Each row is where one point has got to under a steady rotation. How many ticks took it there?
The counts run from 0 to 191.
[ 21 -24  26 -22  15 -10  15 -36  -1  -3  16  12  -4  32   0  -3  38  12
  48  -6 -58  -3  26  16  30 -20   4 -16 -29  12 -27 -16   0   2  14  17
 -31  21 -24]  180
[-27  -1  48  18   3   9  36  -9   8 -37 -56  25 -27  11   6 -27  -7 -17
  -9  -9 -13  36   4 -14 -43   0   1 -54  -4 -11 -12   5  20  33  -1   0
  -8 -15  -9]  75
[ 26  23  -7  -7  -9 -40  -1  15 -23 -28  -2  16  13  25 -12 -24 -28   7
  37  23 -15   7  -7 -16  24   6 -27  17  45  54  21  12  19 -10  47   6
  -1 -13  26]  152
[-11   3 -22  -1 -17  -4   0  -9  47   4 -22  -6 -41   4  -1  29  15  19
  36 -14 -21 -21 -19   3  -3 -28  44 -15  12  39  -8 -53   9  36   9  33
  -7 -34   4]  86
[ -1 -16 -34  -3 -11  -3  12  -1  -8 -10 -15  -5 -12 -26 -26  45 -28  14
 -32   8   8  25 -32 -22 -37  18  12  28  23 -13  44  16   1   2  -6 -12
  19 -54   5]  5
[ -4  -9 -55 -16  12  23  15   7 -37  32  -6 -11  21  -1   3   0 -28 -13
 -40   1 -28  36 -20 -29 -32  12  24  20  21 -27  -4  -8   1 -11 -38 -15
  49 -17   5]  9
[ 21 -30  21 -37  19   4 -19 -11 -36 -17   7 -14  -8  36 -17  17 -24  18
  25  26 -55   4 -24   1  14 -12 -45  24  14  17  -2  -6 -21 -15 -12 -21
  -4  -4  19]  144
[ -3   3  21  15   0 -16 -35  -8   5  -4  25  12   3 -26   7   5  11 -10
 -29   2  35  25  46  38   4  15 -49  46  17 -15   6  35 -27 -26  21 -15
 -12  38   2]  25
[ 10  20  37   4  37  -5  22 -18  16   3 -28   0 -54   3  10  15  25   0
  22 -22 -16   1   0  32 -36 -65 -41  -7  17 -15 -36 -11  13  11   5  -3
  -5 -31  22]  189
[-25 -31 -35  22  14 -14 -22  -3  49 -18 -14 -28 -23  32  24  10 -30  23
  -5 -34  -8  19   4  28 -31  -9  16 -15  32  24 -28 -11  -6  -6 -24 -25
  23   8  17]  122
[  5 -22 -12 -11   1 -16  21 -33 -21  -4 -16  17  40 -41  -2 -14 -11 -32
  -3   7 -13  -2  19 -12  -6  36 -15  -1  25   5  48  -9   6 -50  43  47
  -8 -19  38]  49
[ -5  27  31  -7  17  16  38  -2 -26   5 -32 -14 -34 -34  -7   6   6 -27
  -4 -29 -21   5  16  13 -36 -35 -44  -4  15 -40 -48  -4 -26  -2   3  15
   6 -19   6]  190
[  4 -18  -1 -28 -24  -4 -25  22 -43  17  35   1  36   1   6 -31  -1 -19
  -3  -5  -9  25  28  11  -4  43   0  17 -24  -4 -25   7 -30  -6  26  -7
  14  53  34]  22
[-24 -16  32  11  -6 -33 -23  10   2   6   6   5  -8  10  12 -22  -6   1
  55  27  45  28   5 -11 -21  32 -21  18   3   5  30  19   5   9  46 -42
 -13  14  42]  27
[-18  14  42  14   8 -15   1  -7 -15 -42 -32  30  -2  -5  19 -40  12 -37
 -14   9  50  15   1  -9  -2  -2  -5 -32 -33  -5  16  17  35  26  -3  -8
 -24 -13   5]  71
[ 18 -25  -1  18  32  -1  15 -57  37 -22 -11  12 -12 -10  24   3  27  20
  31  10 -14   3 -11  26 -23 -14 -13 -10  55  -4  14 -17  35 -21  18  14
   1   3  43]  51
[ 14 -46 -17  -8   8  21  -1  -1  -2  38  59  -1  16  -4 -10  50   6  14
  -3   9 -12   2   9  10  31  13 -10  27 -43 -11  10  16 -40 -17   8  -1
   1  37 -19]  136
[-11  -6  26 -11 -25  -1 -11  18  -1  -5  15   2  11  -9 -12 -16  -3 -22
  23  30  33  23  17  13  -6  52 -53  19  -4  -1  20  26 -31 -11  48 -18
 -15  38  21]  26
[ 21   5   3 -32   4  10  16  16 -17  11  40  15  -8  17  19 -29   0  -2
  11  -7  33  -8 -16 -22 -41  11  24 -28 -45 -33 -15  31  36   6 -31 -41
  -6  12  -8]  102
[  1 -14 -30 -27   9  24   2 -13   4 -27   5 -12  -2  18 -16  50 -29  28
  -1  -3 -24  13 -52  -3 -20  23  -8  42  24   7  27  -1 -29  -2 -14   5
  16 -39  -5]  6
[  7  -9  36 -46  20 -49  17 -14 -43   6   7  17  32  -6 -22 -19  26 -11
   5 -16 -16 -11  30 -15  33  -6   3  17 -14  -7  -2   1   7  -7  36  24
 -29 -27  -8]  183
[ 18 -15   2  16  13  14  32 -45   8  -1 -19  14 -15 -42  15   5  13  -6
   6   0 -31  14  20  20 -38 -11 -20  -5  54 -32   5 -11  18 -44  11  17
  12  14  23]  52
[ 19 -23 -50   2  17  31  39   9  10  21 -13 -12 -13   8  17  23 -17 -12
 -14   8 -18  38 -25  -4 -61   8  10 -17  15 -10   3 -18   6   0 -42 -36
  35  11   8]  8
[ 16  29  11 -20  17  27  21  18 -14  42  48  18   5 -19   2 -20  19 -41
   6 -10 -12 -14  22  -6  15  17 -19  19  22 -35  -5 -11  -5 -42  12  31
  17  28   1]  57
[ 11 -14 -59 -37  13  15  -1  10 -14   4  30 -17  26  26  -9   1 -23  18
 -20 -13 -43  10 -26 -22  11  15  22  47  19  11   0 -24 -16 -19 -32   9
  42 -12   3]  10
[ -9 -23  41 -28 -14 -21   3 -42 -35 -11   6  15  19  -3  -9   1   9  18
  27   6 -72  -1  11 -11  29 -18  28  -4  -4  -3 -16  -4  -8   5   9  27
 -16  -2 -20]  179
[-50 -26  34  30  30 -31 -11  33 -13  20  17   6 -17  27  -9 -17 -19  13
   6   7   6  43   0 -34  11 -30   6  11  11 -31 -18  17   7  15  -2 -44
  44 -13  -5]  32
[ 33  27 -11  -5 -14  24   8  29  15   5 -22   2 -27  30   8  18   6   4
  -6  17 -18  38 -12  -4 -57 -21   4 -16 -37  16 -28  12   3  47  -1 -34
  20   9 -26]  110
[ 39  35  17 -46  -1 -16 -15  -6 -13 -29  51  25   1   4 -17  12  -1  25
 -24 -24  14 -10 -17  -9   7   3   8  39   0 -12  -5  50   4 -13 -18 -11
 -27 -13 -44]  104
[ -4 -11 -13 -35  -7  -6 -14 -25 -10   2   9  -6 -17 -15  30   7  15  -8
  29 -17  60 -64 -19   6  -7  16  35 -19 -26   3  28  -8  21  12  -8   9
 -31 -20  55]  94
[ 27 -51 -13   3  14  18  14  14  -4  47  41  -4   8   4  -1  30  20  -6
  10  29  30  10   1  -2   7  20 -15  -3 -63  -5  25   3  -3  -4  -1 -27
  -8  35   0]  137
[-22  17  46  18  16 -24 -32  -7 -39 -27  12  31  16  -1  22 -22  23   0
 -35  -3  -3   4  13   2  54 -37  -2  16 -30 -22 -16  12   0  18 -24  19
  12 -19  -9]  68
[ 55  38  15 -37 -12  15   5   9  13 -33  45  24 -15  21  -3  15  10   3
   5   4  24 -17 -19  10  -8  28 -10  12 -15  11   3  41   1  10  -8 -18
 -32  22 -52]  105
[ 38 -12   0 -31  36 -25  -5  20 -42  -5  32  -9  29  46 -11 -28 -25   4
   1   1 -16  -1  10 -15  41   1 -36  23  16  39  -8  10   8 -32 -12 -20
  -4  -7  12]  148
[ 47  -4 -65   1  24  11  13   2  29  26  14  -3   4   4  13   4  -2 -22
 -43   5  13  18   3  -2 -10   7  11  12   9  17  -2  -5  17 -18 -43 -35
  19  43  10]  12
[-25   9  12  42   8  23   7   8  29 -10   0   9   1 -41  -5  16  11 -19
 -23   7  21  20   5  28  20  21 -49  23  21  -1  36   0 -28 -19  38  50
  14   2   3]  163
[-10 -26  -3 -13   5 -51 -39   6 -20  20  38  -1  24  24  23 -30  13   2
  28  10  31  14  20   5   8  16  10  20 -23  11 -11   9   9   3  24 -26
   9  29  38]  23
[ 13 -31  -5  62   1  20  31   7  23  -5 -40  -2 -26  -4 -15   8 -12 -20
  19  49  22  17 -13 -15  22 -22 -28 -41   6  46  30  -7  -1  13   4 -11
  -6  14   5]  39
[ -2   7  -8 -11  -1  -9 -33 -52  -3 -13   6  -2 -31 -35  25  40  10  20
  -7 -13  41 -41 -15  23 -13 -16  25   2  13 -25  12  15  10  -1 -39   8
 -36 -22  37]  95
[ 14  11   3 -33 -29  30 -22 -49  -5 -30  11  -9 -24 -40  14  41  -1   2
 -12 -24   1 -38 -16  32 -19   6 -19   0   3 -28   0  11 -37 -13 -37  19
 -38   0  12]  96
[-27 -13  16  31   7   9  24 -22   5   6   4   7  -9 -15   2 -39  17 -31
   7  48  29   0   8 -31  25   8  26 -26   0   9  39 -17  28 -12 -35  -5
 -20  40   4]  173
[  8   3 -29  14  11 -11 -26   5  58 -22 -41 -19 -19  20   8  27 -16  -4
 -34   1  36  21   2  27 -24   2 -25   3  11  50   6  -6  -8  16 -18 -18
  -9  -9  14]  118
